grid =
164  121  136  118  127  135  123  131
 87  139  149   87  143  137  141  122
 88  130  120  107  126  150  121  151
104  136  108  236  118  154  117  166
169  140  140  167  139  129  147  131
134  116  142  142  118  133  113  145
 41  126  127  160  136  125  126  138
133  130  139  123  117  144  121  142
 92  137  146  139  144  125  135  121
The entry in the bottom-left corner: 92
The first entry in reading order is 164
Report the 5th entry, reading row by row.
A: 127
Report the bottom entry of the column that holds the largest entry.
A: 139
Report the largest entry in the last column.
A: 166
The entry just left of 145: 113
Report the first entry in the row that holds the smallest entry.
A: 41
The last entry, reading row by row -> 121
The entry directly above 122 -> 131
Report the entry directly above 146.
A: 139
Report the entry just left of the largest entry.
A: 108
The fourth entry from the end, reading row by row -> 144
The entry directly above 104 is 88
Report the 3rd entry on the diagonal from the top-right corner.
A: 150
The entry directly above the smallest entry -> 134
The second entry on the diagonal from the top-right corner -> 141
The 2nd entry on the main diagonal -> 139
The entry directly below 145 is 138
Report the entry directly below the largest entry.
A: 167
The second largest entry -> 169

X = 6  1  3  0  7  7
The smallest entry -> 0
Give the 1st entry from the left.
A: 6
The third entry from the left -> 3

[[ 162.9   77.8  153.2  103.8  187.6   69.2   -4.7  -54.8   42.7   38.4
    -3.0]
 [ -31.4  -85.0   86.9   90.2  187.4  -93.6   89.5   60.6   -4.0  132.7
    64.3]
 [ 141.6  -37.4 -120.1   62.8   11.9   76.0  119.6   81.8 -132.9   12.4
    90.1]
 [  16.3  101.4  -92.0  106.2   31.1  -58.9  -71.4  203.3   81.7   24.3
   -58.5]
 [ -27.5  106.2  -27.5   57.8  -29.7 -174.3   -1.8  110.4  -85.3  -60.3
    75.2]]
Read off the third entry in reading order.
153.2
Read off the entry just right of -132.9.
12.4
The entry just left of the largest entry is -71.4
Read off the entry just left of the smallest entry.
-29.7
The centre entry is 76.0
Read off the entry just right of the smallest entry.
-1.8
Read off the entry just right of 203.3.
81.7
Read off the entry just right of 89.5.
60.6
Read off the entry just right of 141.6.
-37.4
Read off the median of all entries.
42.7
Read off the second largest entry.
187.6
Read off the entry just left of -132.9.
81.8
The entry just right of 81.7: 24.3
The smallest entry -> -174.3
The entry just left of -60.3 is -85.3
Read off the entry just left of 132.7.
-4.0
The maximum: 203.3
The entry just left of 90.2 is 86.9
Read off the 2nd smallest entry.
-132.9
The entry just left of the centre entry is 11.9
The 1st entry in reading order -> 162.9

[[ 0.42 -1.31  0.58  0.04  0.13 -0.03  0.19 -0.04 -0.91  1.06  0.93 -1.08
  -0.47]
 [ 0.33 -3.81 -7.10  0.80  0.19 -0.01  0.35 -0.52 -1.25  1.27 -0.61 -2.08
  -1.48]]
Read off the entry just right of 0.80.
0.19
The entry just left of the largest entry: -1.25
The 3rd smallest entry: -2.08
Read off the entry just right of -7.10.
0.80
Read off the entry just left of -1.25.
-0.52
The maximum is 1.27
The entry just right of -2.08: -1.48
Read off the entry just right of -1.08.
-0.47
Read off the first entry in reading order.
0.42

[[ 0.08 -0.90 -0.49  0.22 -0.20 -0.37  0.38 -0.50 -0.06  1.68  0.30 -0.99
  -0.48  0.56 -0.28]
 [-0.24  1.82  0.62 -0.36  0.31  0.87 -0.69  1.34  0.89 -3.93 -0.64  1.31
   1.51 -1.08  0.09]
 [-1.04  1.89 -1.32  0.72  0.81  0.79 -0.70  0.80  1.56 -4.49  0.81  0.94
   1.02 -1.76 -2.42]
 [-1.68 -0.05 -3.19  1.73  0.85  0.01 -0.61 -1.26  0.68 -2.76  2.41 -0.05
  -1.49 -2.24 -4.52]
 [ 0.69 -1.39  0.86 -0.46 -0.51 -0.57  0.46 -0.73 -1.17  3.35 -0.47 -0.51
  -0.95  1.16  1.63]
 [-0.52 -0.08 -1.18  0.72  0.24 -0.02 -0.07 -0.34  0.42 -0.80  0.94 -0.39
  -0.32 -0.60 -1.66]
 [-1.23  2.47 -0.57  0.15  1.09  0.97 -1.62  0.56  0.55 -6.01  0.20  2.82
   0.34 -3.00 -1.84]
 [-0.61 -0.38 -1.74  0.99  0.11 -0.06  0.22 -0.25  0.96 -0.86  1.21 -1.32
  -0.03 -0.32 -2.27]
 [-0.63  1.45 -0.39  0.10  0.49  0.62 -0.70  0.61  0.76 -3.39  0.05  1.13
   0.66 -1.38 -1.14]
 [ 0.53 -0.08  0.97 -0.67 -0.35 -0.13  0.24  0.30 -0.46  1.35 -0.87  0.00
   0.33  0.80  1.45]
 [-1.51  3.17 -0.19 -0.06  1.40  1.28 -2.42  0.70  0.20 -8.53 -0.08  4.11
   0.27 -4.20 -1.72]]
Give the entry at the centre.
A: -0.34
The entry just left of the centre entry -> -0.07
Give the entry just right of -0.13.
A: 0.24
The entry just right of the largest entry: 0.27
The entry just right of 0.05 is 1.13
The entry just left of -2.27 is -0.32
Give the entry just left of -3.00.
A: 0.34
Give the entry just left of 0.31.
A: -0.36
The entry just right of -0.64: 1.31

m = [-3.06, -0.18, -2.98, -3.16, -2.98, 0.53, 0.83, 8.84, 1.53, 1.00, -3.02, -1.56, -0.36, -0.57, -1.56, -0.32]
Read off the fifth entry from the end.
-1.56
The maximum -> 8.84
The second entry from the left is -0.18
The entry just right of -0.57 is -1.56
The first entry from the right is -0.32
Read off the entry just left of 0.53.
-2.98
The first entry is -3.06
The entry just left of -0.57 is -0.36
The entry just left of the largest entry is 0.83
Read off the third entry.
-2.98
The entry just right of the largest entry: 1.53
The 3rd entry from the right is -0.57
The 4th entry: -3.16

array([[ 1.08, -5.16,  1.00,  0.92,  0.95,  1.10,  1.40, -3.28,  0.82,
        -1.05, -3.17,  0.48,  0.99,  1.48, -0.02],
       [-1.68,  5.55, -1.06, -3.63, -2.42, -1.32, -2.19,  2.30, -0.07,
         0.90,  5.88, -0.13, -0.14, -2.09, -0.14],
       [ 1.45, -2.19, -2.85,  4.34,  3.17, -2.74, -2.83,  0.30, -0.01,
        -4.01, -7.53,  0.36,  0.46, -3.17,  0.05],
       [-0.11, -4.03, -2.23,  0.93,  1.76, -1.42, -0.93, -1.24,  0.12,
        -1.48,  0.10,  0.35,  0.19, -0.90, -0.30],
       [-0.77,  0.46,  1.50, -1.61, -1.86,  1.12,  1.76, -0.04, -0.14,
         3.28,  5.46, -0.19, -0.17,  1.52,  0.07],
       [ 0.90, -4.54, -0.04,  0.95,  1.26, -0.28, -0.11, -0.92,  0.18,
        -3.00, -2.95,  0.24,  0.21,  0.05, -0.34],
       [ 1.09,  1.37, -1.56,  0.80,  2.65, -1.55, -1.80,  0.16, -0.11,
        -0.14, -0.34, -0.13, -0.29, -2.03, -0.31],
       [ 0.30, -5.17, -1.69,  0.79,  1.59, -0.56, -0.17, -1.50,  0.40,
        -3.55, -3.00,  0.92,  0.27, -0.10, -0.60],
       [-1.22,  2.46, -3.11, -0.97, -1.08, -3.69, -4.50,  1.83, -0.42,
         0.17,  3.47, -0.18, -0.25, -4.31,  0.32],
       [ 2.93,  3.24,  2.89,  4.76,  1.45,  2.69,  3.36,  2.72, -0.76,
        -1.46, -8.45, -1.41, -1.12,  3.48,  0.28],
       [ 1.19,  2.93, -1.37,  0.11,  2.23, -1.58, -2.28, -0.05, -0.30,
         0.97,  2.07, -0.32, -0.19, -2.32, -0.38]])
The 2nd largest entry is 5.55
The entry just left of the smallest entry: -1.46
The second smallest entry: -7.53
Give the entry just left of -0.31.
-2.03
Give the minimum.
-8.45
The 3rd largest entry -> 5.46
Give the entry at the centre.
-0.92
The entry just right of the smallest entry -> -1.41
The entry just right of the centre entry -> 0.18
The fifth entry in reading order is 0.95
Give the entry just right of the largest entry.
-0.13
The entry just left of -1.24: -0.93
